In the data rows, 128 means zero.
Some points:
[171 149 168 158 103 147  72  98 152 109 152 147 131 100  95 144 123 149
  96 136 131 128 195 151 103 168 128 112 117 109 139 136 148 123 163 124
 108 151 107 155 140 138 146 149]
[161 144 115 119 123 115 141 114 133 141 169 121 125 119 145 126 134 112
 123 113 157 132 155  50 169 133 121 123 111 122  97 117 166 106 142 101
 150 112 149 101  96 118  99 146]
[106 154 114 149 107 127  62 133 108 153 141 151 140 118 127 151 133 125
 145 146 117 135 119 149 130 118 124 156 115 105 143 130 131 109 137 117
 137 115 101  81 127  87 109 160]
[113 156 163  95 100 115 123  91 134 132 118 174 141 122 157 123 129 122
 103 113 149  97 146 154 142 123 116 119  97 139 125 100 178 163 110 135
 110 108 123 124 128 121 104 128]
[109 130 120 135 128 128 167 104 134 130 138 153 127 135 101 113 165 121
 130 107 110 124 166 131  93  83 110 152 132 163 145 127 143 121 141  96
 145 129 176 177 126 116 127 132]
[109 134 132 143 140 129 113 157 108 148 121 143  94 167 166 112 108  72
 151 117 153 154 123 110 117 139 120 123 180 118 149 111 102  98 127  97
 125 114 128 129 105 126  75 116]
[148 129 120 153  88 151 149 135 126  79 152 118 145 138 140 137 141 147
 130 141 147 147 168 119 158 120 159 145 128 174 126 136  90 164 121 135
 166 110 129 165 114 106 107 116]
[ 84 126  89  99 126 117  83 150 149 127 110  99 128 158 122 134 136 127
 146 205  94 143  88 143 111 149  93 128 162 168  89 126  85  97 133 132
 119 120 124  90 118 124 153 129]
[131  92 110 143 141 123 123 102 113 142 133 130  89 152 144 155 174  74
 150 135 145 108 124 116 135 171 113 121 167 120 157 124 138 128 157 153
 139  99 135 132 116 170 147  91]
[116 126  95 123 137 119 192 190 139 105 177 147 165 122 112 135 114 101
 118  72 120 165 108 161 143 141 137 138 124 102 132 140 142 164 129 113
 128 126 123 154 140 140 159 113]
[108 116 134 159 146 130  53 126 114 159  69 160 139 135 182 147 162 118
 137 202 133 133  79 120 108 152 110 140 112 127 116 131 146 130 118 119
 141 149 143 124 103 108 136 106]
[119 138 166 130 102 129 155 178 145 113  68 140 137 115 140 149 136 168
 149 121 135 124 160 145 135 136 133 121 148 163  93 149  83 145 144  84
 118 129 118 118 121 100  94 128]
[156 178 143 148 107 105 157 132 135 112 160 122 160 136  86 109 143 123
 134  92 119 137 112 107 122 113 123 160 110 151 104 124 126 152 148 116
 109 117 115 120 125 125 133  78]
[145 123 108 164 165 113 144 202  77 130 149 126  29 102 139 115 133  33
 168 149 112 134 133 115 148 115 111  97 177 121  82 129 102 144 159 134
 117  83 111 162 123 148   0  76]
[136  93 134 148 175 159  95 140 149  65 216 111 148  99 152 120 121 143
 117 147 149 128 163 116 131 114 104 138 124 130 112 116 109 147 139 152
 109 124 112 125 141 125 114 136]
[ 82 104 124 160 128 129 119 106 130 115 180  89  91  97 131 150 137 114
 125 144 178 167 113 138 126 130 151 110 134 134 143 105 150 142 113 156
 149 179 143 132 136 126 122  89]
[157 142 116 125 124 114 132 149 142 110 162 142 112 154 161 178 101 158
 125  94 113 129 164 102 119 113 137 164 123 148 155  91 113 150 117 147
 120 133 121 158 120 180 128 132]
[152 152 130 118 151 150 115 122 132 139 104 157 132 104 105 121 135 119
 133  58 170 144 120 160 130  62 132 100 107 104 157 121 143 109 116 135
 132 110 111 110 129 114 165 161]
[132 131 118 157  97 118 132  87 128 128 101 106 131 100 148 100 106 129
 112  86 123 138 140 135 126 113 152 102 121  97 155 129 119 146 159 138
 123 124 162 122 116 138 139 129]
[ 49  59  96  73 123 116  58 109 122 186 116 156 149 133  80 115 123 155
 162 205 135 128 107 166  99 148 154 171 136 107  89 147  84 122 170 123
 146 143 125 106 133  90 133  99]
[133 147 136 119 137 156 136 123 118 139 196  96 156 144 171  77 130 124
 131 126  90 114 122 146 109 137 171 107  99 127 151 146 160 150 108 138
 124 110 122 132 140 113 127 142]
[ 90  94 114 123 129 122 144 166 150 161 129 152 156 130 173  89 131 102
 109 211 178 146 149 132  65 183 165 120 133  99 119 114  83  97 125 165
 147 155  67 112 180 102  76 114]
[148 141  74 101  81  99 157 137 113 126 136  82 184 110 149 133 144 120
 101 114 128 105 123 144 135 104 141 134 131 132 116 113  90 172 127 148
  91 138 115 129 158 123 110 129]
[142 136 157 109 120 109 128 112 140 168 116 161 150 132  89 114  97  97
 119 119 142  79 141 137 138  91 162 135 136  86 148 134 135 119 113 114
  97 131 146 117 156 108 151 156]
[124 147 153 114 126 150 120  95 122 142 128 146 133  99  94 148 112 133
 124  66 114 110 152 116 126 101 116 108 109 123 177 143 132 104 100  84
 157 143 167 135 122 127 134 133]
[139 108 136 155 169 137 129 107 109 138  98 125 140 147 132  89 118  92
 128  56 105 136  56 101 147  92  87 113 163 145 175 179 163 144 122 111
 167 131 106 128 106 101 128 187]
[148 159  73 140 131 146 154 145 143 120 138 137  73 123 122 120 148 126
 101 119 134  99  99 143 131 149 130 148 123 156 142 142 120 156  90 135
 124 121  67 123 143 103 154 122]
[132 125 121  96 109 123 159 148 124  86 122 152 144 141 114 139 144 191
 125 129 181 130  99 126 121 122 141 139 102 174 115 146  72 161 143 146
  77 149 163 106 116  74 181 155]
[118  86 171 137 137 108 131  43 135 126 170 149 117 112 126 137 107 126
 144 141 111 121  84 127 138 118 118 120 123 123 132 124 117  99 145  98
 129 137 169 117 117 144 187 120]
[128 126 169 152 167 128  96 147  91 159  91 105  52 116 115 120  78 130
 121 129  62 107 141 146 157 106  78 108 118  94 105  73  97 142 134  96
 167 113 101 130  77 142 118 116]
[147 160  85 142 103 150 161 125 120 132 148 135 163 152 137 126 108 158
 142 131 117 139 173 167 140 147 164 140 117 108 159 138 205 162 129 143
 135 139 107 126 123 156 109 123]
[147 143 116 113 127 155 150  80 127 143  94 103 127 110 136 106 112 177
 113 128 158 142 163 104 153  86 109 123 127 143 148 119 155 133 122 103
 106 134 120 134  98 167 133 131]
[159 158  93 120 132 120  87 148 129 148 137 128 143 136 121 101 132 142
 139 140 133 129 110 108 162 120 122 116 114 126 152 127 107 101  92 137
 149 126 142 167 121 154 162 163]
[141 131 138 116 135 112 158 131 152  86 104 102 129 111 139 118 164 134
 129 103 150 118 178 137 119 124 180 127 148  91 134 108 127 148 110 107
 138 158 111 121 131 171 124 115]
[129 171 137 120 117 109 141 165 122 119 113 114 148 119 158  82  99 147
 100 139 153 147 122 142 138 135 151 158 132 121 147 116 174 127 110 102
 117  96 152 113 147 137 139 130]
[110 104 177  86 116 142 180 143 154 141 190  96 104 168 141 184 150 124
 126 167 166 149  94 137 109 171 140 111 124 133 129  93 107 152 149 166
 167 127  84 115 199 173 124  94]
[152 125 106 162 183 156 107  96 119 120 115 154 118 137 133 124 114 135
 124  32 124 105  78 122 156 104 107  95 135 146 109 103 213  86 155  93
 132  94 157 153 120 162 112 149]
[121 133 126 136  94  95 130 128 127 137  85 145 136 128 133 128 150 144
 108 153  76 178  65 142 108 114 145 112 107  81 101 177  72 134  80 183
 122 125 142 125 113 112  61 146]
[146 153 149 137 145  86 173 102 125 131 153 115 144 142 139 170 124 132
 131 118 154 131 213 191 122 148 151 118 118 147 115 142 107 132 112 151
  94 151 143 147 114 126 140 114]
[153  97 116 113 164 157 213 157 138 119 147 113 161 110  85 151 152 200
  98 156  97  91  28 107 123  97 113 152 159 153 112 152  61 131 112 186
 139  99 215 118 145 118 168 106]
[138 132 155 125 118 122 170 163 127 121 175 100 101 129  88 140 193 128
 124 124 119 130 132 152 126 115 152 141 119 158 151  98 166 158 119 142
  83 159 121 141 136 119 159 147]
[114 141 161 120 144 104  72 114 149 153  47 110 174 153 127 121 126 144
 135  94 131 156 112  89  96 168 134 143 120 133 102 141 114 157 126 129
  95 106  92 139 134 119 120 137]
[132  86 124  91 185 123  85 133 138  95  90 115 131 150 111 165 120 111
 157 155 185 125 117  84 111 179 101 129 130 121 139 138 109 120 134 101
 135 135 111 138 131 148  87 138]
[ 95 108 108  60 140 168  73  51 132 129 171 115 125 111 124 161 103 116
 147 143 131 101 113 109 103 141 140 137 133 119  93 138 137 110 112 204
 117 165 157 130 164 124 222  96]
[146 115  94 155 122 123 124  91 111 131 150 121 126 143 163 143 123 123
 120  95 157 108 159 136 128 109 109 132 153 104 124 145 143 105 117  90
 121 102 131 133 116 156 160 176]
[167 141 131 126 115 112 120 143 157 139  99 129 141 132 115  77  70 111
 111 138 123 111 152 148 113  95 108 111 100 129 156 110 170 127 147  98
 141 156 166 116 148 115 160 163]
[ 98 131 162 147 150 122 124 114 159  75 143 109 102 125 145 152 102 104
 112 133 143 134 162 114 156 101 144 109 145 110 136 151 196 121 132 118
  93  98 115 168  96 146 128 140]
[168 128 172 147 104 134  87 117 123 147 145 131 188  90 159 133  96  87
 144 109 111  95 131 127 144  98  87 117 126 126 114 115 201 106 137  73
 182 151 134 137 104 147 140 131]
[166 129 150  93 106 134 169 112 147 156 123 121 152 112 141 113 121 121
 165 148  83 137 141 134 131 136 100 123 121 100 150  97 168 118 126 132
 101 121 145 137 117  81 142 153]
[138 125  92 130 104 151 143  94 115 110 106 135 162 153 112 135 152 163
  84 107 110 137 133  94 145 135 116 107 125 155 153  83 148 127 107 112
 102 137 121 100 122 120 137 121]
These points spread out most along one direction. Take the direction at right angles to it along which they spread out most. Go by this last direction. How many in every 100 of the points above lie lower along it than each point below? Answers are rounded to whole numbers. More than half of the points above lie lower than the first one.
[104  74 148 117 142 140  86 113 123 163 119 131  85 140 130 153 131 125
 147 148 111 139 110 116 116 164 135 119 121 150 101 153 123  93 120 136
 139 131 179  96 184 166 136 127] 18
[ 49 106 154 106 105 158 128 151 137 147  60 163 134 136 103  95 124 166
 168 127 112 129  70 121 102 161 116 162 125 130 105 155  93 124 148 135
 139 102 136 103 140 136 108 139] 26
[134 126 148 141 145 164 179 133 111  64 145  89  66 137 107 154 176 138
 110 165 148 109 123 149 157 165 161 139 157 142 121 139  88 149 156 138
 113 133 108 131 107 151  89 163] 52
[ 40 170  36 139  96 109 116 167 104 179 119 158 125  71  96  94 155 145
 131 150  55 141 151 102 122 119 112  93 125 107 103 180 100 116 112 141
 136 138 111 122 102 117 114 150] 26
[100  74 119  74 172 129  67 128 108 126 144 112  63 139 105 128 113 146
 129 159  78 122 102 114 144 147 105 109 187 140  97 116 112 106 145 125
 149 159 127 129 133  97 117  61] 8
[114 110 112 146 131 148 103 150 101 152  20 149 129 115  95 146  86 118
 148 203  79 138 117 125 113 142 131 136 148 147  95 166 138 107 123 137
 157 103 120  82 117 129 151 124] 10
[121 146 164 118 166 124 127 176  92 113  81 132 148 165 109 111 118  74
 130 134 156 144 140 128 117 112 112 109 128 135 118 126 102  91 136 148
 144 134 123 124 110 117 145 137] 20
[119 136 139 105 102 126 171 139 142 133 121 113 134 133 143 162 159 127
  83  92 118 115 123 138 141 119 162 160  98 134 167 121 121  99 117 128
 104 139 133 124 127 108 119 117] 90
[138 114 136 157  93 106 174 161 135 109 171 111 117 129 123  69 120 157
 130  92 138  98 145 132 129 161 134 141  88 128 141 114 114 139  86 153
  97 130 134 128 139 138 105  95] 90
[152 127  97 145 116  95 134 108 137  94  92 145 135 147 135 152 100 141
 147 111 138 116 119 121 134 117 111 154 111  94 125 114 152 102 152 120
 164 147  86 133 154 117 127 116] 32
[181 166 161 177 118 124 120 130 134 113 138 114  77 122 137 112 151 119
 122 118 117 152 184 114 138 134 120 132 108 137 120 129 116 124 139 132
 122 112 105 165 145 142 130 119] 32
